Read these off the matrix that follows. Indices start at 0.
1) Read off the entry just right of the largest entry.
2) Read off the bottom-right entry.
3) Read off the entry at row 0, column 1.
4) Read off the bottom entry of the column that holds the largest entry.
5) Read off the bottom-left entry.
6) Read off the entry in row 0 and column 2.
7) Read off the maximum.
8) Read off the top-left entry.
[[124, 136, 127, 128, 147, 134, 149, 128, 141, 143, 128, 144, 128, 142, 128],
 [116, 139, 132, 138, 118, 135, 128, 132, 133, 124, 131, 138, 129, 128, 126],
 [115, 121, 128, 129, 129, 129, 131, 126, 128, 122, 126, 120, 124, 133, 127],
 [128, 129, 128, 118, 118, 128, 136, 134, 133, 123, 125, 136, 128, 124, 122],
 [138, 131, 129, 128, 126, 125, 125, 136, 134, 140, 126, 136, 129, 130, 129],
 [129, 129, 128, 124, 126, 129, 132, 128, 130, 127, 128, 131, 128, 128, 126],
 [128, 131, 124, 128, 128, 129, 127, 126, 128, 128, 128, 128, 130, 122, 128],
 [112, 143, 145, 118, 127, 128, 139, 118, 138, 133, 132, 135, 118, 128, 128],
 [105, 118, 126, 130, 131, 132, 133, 119, 128, 110, 128, 112, 128, 132, 128],
 [128, 134, 125, 129, 128, 128, 129, 126, 130, 127, 132, 131, 132, 119, 128],
 [128, 121, 128, 128, 134, 124, 123, 130, 128, 130, 125, 126, 128, 130, 125],
 [128, 130, 126, 130, 123, 128, 123, 128, 125, 124, 129, 129, 127, 129, 128],
 [124, 131, 126, 126, 128, 128, 126, 120, 125, 122, 128, 130, 124, 128, 129]]
1) 128
2) 129
3) 136
4) 126
5) 124
6) 127
7) 149
8) 124

[[123, 115, 138, 135, 135, 136, 124, 123, 119, 106, 112, 121, 133, 125, 122, 120],
 [128, 126, 132, 134, 129, 132, 127, 124, 122, 124, 119, 122, 128, 128, 121, 125],
 [135, 140, 130, 137, 134, 134, 128, 127, 120, 139, 114, 127, 122, 128, 124, 121],
 [130, 135, 127, 134, 130, 131, 129, 123, 123, 133, 122, 128, 122, 126, 125, 125],
 [130, 131, 128, 130, 129, 127, 128, 126, 126, 133, 126, 128, 126, 128, 126, 127],
 [123, 115, 138, 135, 135, 136, 124, 123, 118, 106, 112, 121, 133, 125, 122, 121],
 [130, 135, 127, 134, 131, 131, 129, 123, 124, 133, 122, 127, 123, 126, 125, 125]]
Counting starts at 0.
The entry just left of the largest entry is 135
The entry in the bottom-left corner -> 130
The entry at row 0, column 0 -> 123
The entry in row 1 and column 0: 128
What is the entry at row 0, column 1?
A: 115
What is the entry directly above the largest entry?
A: 126
The entry at row 0, column 2 is 138
What is the bottom-right entry?
A: 125
What is the entry in row 1 and column 2?
A: 132
What is the entry in row 2 and column 1?
A: 140
The bottom entry of the column that holds the largest entry: 135
What is the entry at row 2, column 2?
A: 130

arr =
[[122 113 134 127 123 138 155 138]
 [114 116 102 133 133 122 130 116]
 [122 124 111 127 145 120 144 145]
 [125 129 111 125 147 114 135 146]
 [121 117 119 128 135 131 155 142]
 [135 120 143 145 131 149 130 139]
 [144 141 140 125 108 118 118 136]
 [142 141 135 121 119 110 112 140]
 [123 119 157 121 113 132 134 130]
 [122 124 129 128 109 156 123 128]
 [116 112 104 134 122 138 134 121]
 [122 121 158 121 114 128 129 128]
 [123 117 154 123 113 134 138 131]]
Rows and columns are numbered from 0.
Which number is the entry at row 0, column 1? 113
The entry just left of 132 is 113
The top entry of the column that holds the smallest entry is 134
Which number is the entry in row 2 and column 0? 122
The bottom-left entry -> 123
The entry just left of 156 is 109
Which number is the entry in the top-right corner? 138
Which number is the entry just right of the largest entry? 121
The entry in row 0 and column 0 -> 122
Which number is the entry at row 1, column 1? 116
Which number is the entry directly above 156? 132
Which number is the bottom entry of the column that holds the smallest entry? 154
Which number is the entry in row 1 and column 0? 114
The entry directly above the largest entry is 104
The entry just right of the smallest entry: 133
Which number is the minimum? 102
The entry directly below 102 is 111
Which number is the entry just left of 158? 121
Which number is the entry directly below 109? 122

Read these off the row that follows.
1) Report the entry just right of 142.
2) Report the entry just left of 139.
3) Report the maximum.
[134 119 139 113 142 106 141 100 119 100 114 113 132]
1) 106
2) 119
3) 142
